In the rows, zero is written as 128.
Each path below is one point turned by a fixed rotation once a step. After each direction that follows a path, write how fast that rotation turns it, in degrees per step (0 if it stays still).
Each turn is a multiple of 5 degrees from 10 to 175, or 0.
Each row of a path follows its step; steps can be skipped.
Path 1:
step 0: [124 121 124 134 130 132 128 129 125 122 134 123 124 124 124 128 138 130
 143 128 133 122 124 117 116 122 123 128 121 129 127 116 130 138 114 136
 128 126 123 126 127 116 127 126 136 132 127]
step 1: [124 129 128 118 137 122 134 132 130 136 129 132 130 120 112 129 129 123
 120 132 117 127 127 143 118 117 128 124 127 134 130 123 132 138 123 125
 124 130 130 125 125 135 126 132 123 139 129]
step 2: [125 128 117 131 123 122 119 121 132 120 128 117 139 126 130 127 128 121
 124 126 124 141 139 130 134 124 136 117 135 130 126 121 121 122 131 126
 128 121 139 124 127 130 124 136 121 121 125]
step 3: [122 122 127 129 120 127 121 129 125 129 132 121 119 128 126 124 119 122
 144 132 129 125 128 121 131 137 120 130 126 126 134 122 131 132 119 143
 128 122 136 136 119 116 123 128 129 125 122]
step 4: [129 132 128 132 138 136 131 133 138 131 121 135 123 121 111 134 122 126
 125 131 124 123 124 130 118 120 132 138 124 126 139 132 131 138 122 134
 130 130 128 124 129 133 127 139 123 119 128]
step 5: [128 124 124 138 138 119 130 128 127 125 125 129 140 133 125 129 130 133
 124 131 132 141 136 124 127 123 126 116 142 130 140 123 123 123 137 123
 137 134 124 130 122 133 124 137 121 127 124]
step 6: [127 125 128 123 126 124 133 140 122 130 130 117 131 120 130 131 128 127
 136 142 133 121 135 120 136 132 120 130 134 126 124 120 128 128 138 131
 129 120 137 130 127 114 120 121 126 121 131]
step 7: [136 126 132 126 140 131 123 135 132 142 122 127 123 133 131 125 120 127
 121 134 125 114 124 130 135 123 136 135 120 134 138 128 134 131 121 127
 120 118 129 126 129 125 127 139 132 122 124]
step 8: [128 129 127 140 132 125 126 126 127 130 123 126 136 134 131 128 137 132
 134 119 135 126 127 130 126 124 131 118 130 119 140 120 124 133 137 133
 136 127 122 127 142 140 135 142 129 131 123]
step 9: [126 130 130 130 126 118 137 133 114 127 121 119 133 125 130 128 131 124
 124 136 129 123 130 129 128 137 122 133 138 121 121 116 140 130 134 137
 128 139 137 133 122 135 125 120 133 132 128]
Speeds:
[127 128 128 128 127 125 130 131 130 128 126 130 126 128 126 129 130 130
 129 129 125 129 126 131 125 126 127 126 130 128 130 128 129 127 126 128
 131 131 127 128 132 129 132 131 132 129 126] -> 100
[126 125 131 126 129 128 128 127 124 127 126 128 129 127 126 129 128 132
 131 131 121 126 126 127 126 131 127 131 127 128 127 128 127 129 130 130
 128 126 131 128 127 129 128 125 129 129 129] -> 125
Path 2:
step 0: [122 129 135 128 126 125 143 125 130 119 114 137 130 132 132 121 126 137
 135 125 130 134 117 129 128 132 133 139 132 130 134 117 127 127 119 138
 128 129 124 137 126 127 133 135 122 127 133]
step 1: [123 134 133 123 120 126 133 123 124 140 122 133 134 132 126 111 130 135
 122 129 129 121 118 129 134 128 138 124 130 134 129 120 119 125 130 134
 123 133 124 134 130 130 136 130 131 128 114]
step 2: [124 127 128 126 123 112 136 122 131 132 114 134 126 132 127 127 123 131
 132 119 127 117 130 138 137 137 133 126 127 126 131 127 123 127 126 125
 127 136 135 142 116 128 122 130 133 131 120]
step 3: [124 126 134 127 133 117 139 129 132 131 130 127 144 130 132 123 119 136
 138 118 125 126 125 137 131 119 134 132 130 130 134 118 123 133 127 132
 139 129 126 135 119 123 134 125 123 124 124]
step 4: [117 130 121 121 118 128 134 119 132 130 127 140 134 135 133 118 123 132
 128 127 131 126 122 131 127 133 138 136 120 130 131 122 138 132 114 129
 125 134 124 134 126 126 139 126 126 121 123]
step 5: [121 124 131 118 124 128 125 118 134 132 117 139 133 136 123 117 118 132
 135 126 125 126 125 131 124 131 131 124 141 126 129 129 116 119 127 136
 126 132 131 139 122 129 135 133 133 126 126]
step 6: [121 134 130 127 122 118 132 127 128 127 126 136 137 131 131 122 125 132
 136 124 134 121 122 140 145 135 132 132 132 129 133 122 126 130 136 129
 135 129 131 124 120 124 135 139 141 130 123]
step 7: [118 122 127 127 126 120 138 120 130 135 135 127 140 140 130 117 117 131
 130 124 118 121 132 131 138 126 134 132 128 131 128 122 128 125 119 116
 133 129 126 134 127 137 129 126 133 128 124]
step 8: [124 118 122 125 124 131 138 129 129 135 122 138 136 133 127 120 119 135
 141 117 130 129 131 132 127 132 130 132 127 125 132 134 129 131 118 132
 132 133 125 135 121 120 140 122 135 136 131]
step 9: [116 129 132 125 119 130 123 128 141 123 129 139 143 138 125 122 118 133
 128 129 129 125 123 136 135 126 142 131 133 126 134 125 125 128 131 135
 122 126 129 129 127 128 139 130 125 138 132]
Speeds:
[125 129 129 125 128 128 130 125 129 132 131 128 128 129 125 127 127 130
 127 124 130 131 129 126 129 133 127 130 128 130 127 127 130 128 131 130
 128 125 129 129 127 126 126 128 125 130 127] -> 0
[128 128 128 129 129 131 127 129 128 128 129 129 127 128 125 124 129 127
 127 130 125 125 129 131 126 130 127 131 129 129 125 127 131 126 128 123
 126 132 131 130 127 128 126 125 127 126 127] -> 130
Path 3:
step 0: [124 118 132 128 133 134 134 116 126 137 125 125 131 135 126 134 132 131
 128 136 123 134 136 127 135 120 124 113 137 143 142 128 123 127 120 130
 120 121 132 128 114 135 128 135 130 131 119]
step 1: [119 131 129 116 141 127 132 126 117 127 126 126 113 126 125 129 131 128
 129 125 139 136 137 132 133 123 115 120 126 125 135 132 126 125 134 128
 121 132 122 125 125 118 127 123 117 124 110]
step 2: [116 134 137 122 124 128 123 127 123 125 122 123 131 138 121 126 130 124
 120 128 133 145 138 129 133 124 117 123 140 136 141 120 129 130 128 126
 120 134 129 131 123 133 136 131 125 135 141]
step 3: [123 120 118 133 137 129 130 121 116 125 116 119 122 128 127 128 119 131
 132 130 129 131 130 140 141 131 116 127 126 131 132 135 128 132 118 126
 109 130 114 127 117 126 131 123 129 131 127]
step 4: [120 130 127 121 135 122 133 124 124 130 115 128 124 129 140 118 135 115
 119 133 131 142 140 132 139 131 126 130 129 138 139 130 126 120 134 127
 129 126 128 131 132 121 133 125 141 138 127]
step 5: [114 127 126 132 129 125 131 125 116 118 126 126 128 117 128 135 120 132
 127 127 140 129 124 124 137 127 114 127 140 130 129 128 125 128 137 117
 113 121 131 130 124 118 138 123 135 132 140]
step 6: [121 123 123 124 135 123 134 128 116 135 108 128 134 128 123 134 131 125
 134 144 127 140 135 131 137 126 130 132 140 139 121 136 124 123 124 124
 128 130 131 126 123 134 136 128 138 121 128]
step 7: [121 125 130 119 131 125 135 131 125 126 117 122 124 115 134 134 135 135
 136 131 143 129 126 131 133 121 127 113 128 136 139 137 138 124 131 126
 124 114 133 136 122 117 127 128 133 132 123]
step 8: [120 120 129 123 130 132 128 121 118 137 128 138 127 127 119 133 125 127
 123 134 131 139 140 119 133 117 109 124 141 137 137 129 127 128 131 125
 135 115 132 124 127 131 129 127 127 118 127]
step 9: [118 123 133 120 139 128 137 126 124 131 122 117 128 133 124 143 137 133
 131 130 137 132 132 133 129 122 124 117 137 130 129 126 117 129 125 128
 112 131 126 128 111 127 126 133 122 132 117]
Speeds:
[129 125 128 129 130 129 129 124 130 130 131 130 125 128 132 128 127 127
 125 127 127 127 129 127 129 128 126 128 127 128 131 128 125 128 129 129
 130 123 128 128 129 126 126 127 130 130 126] -> 95
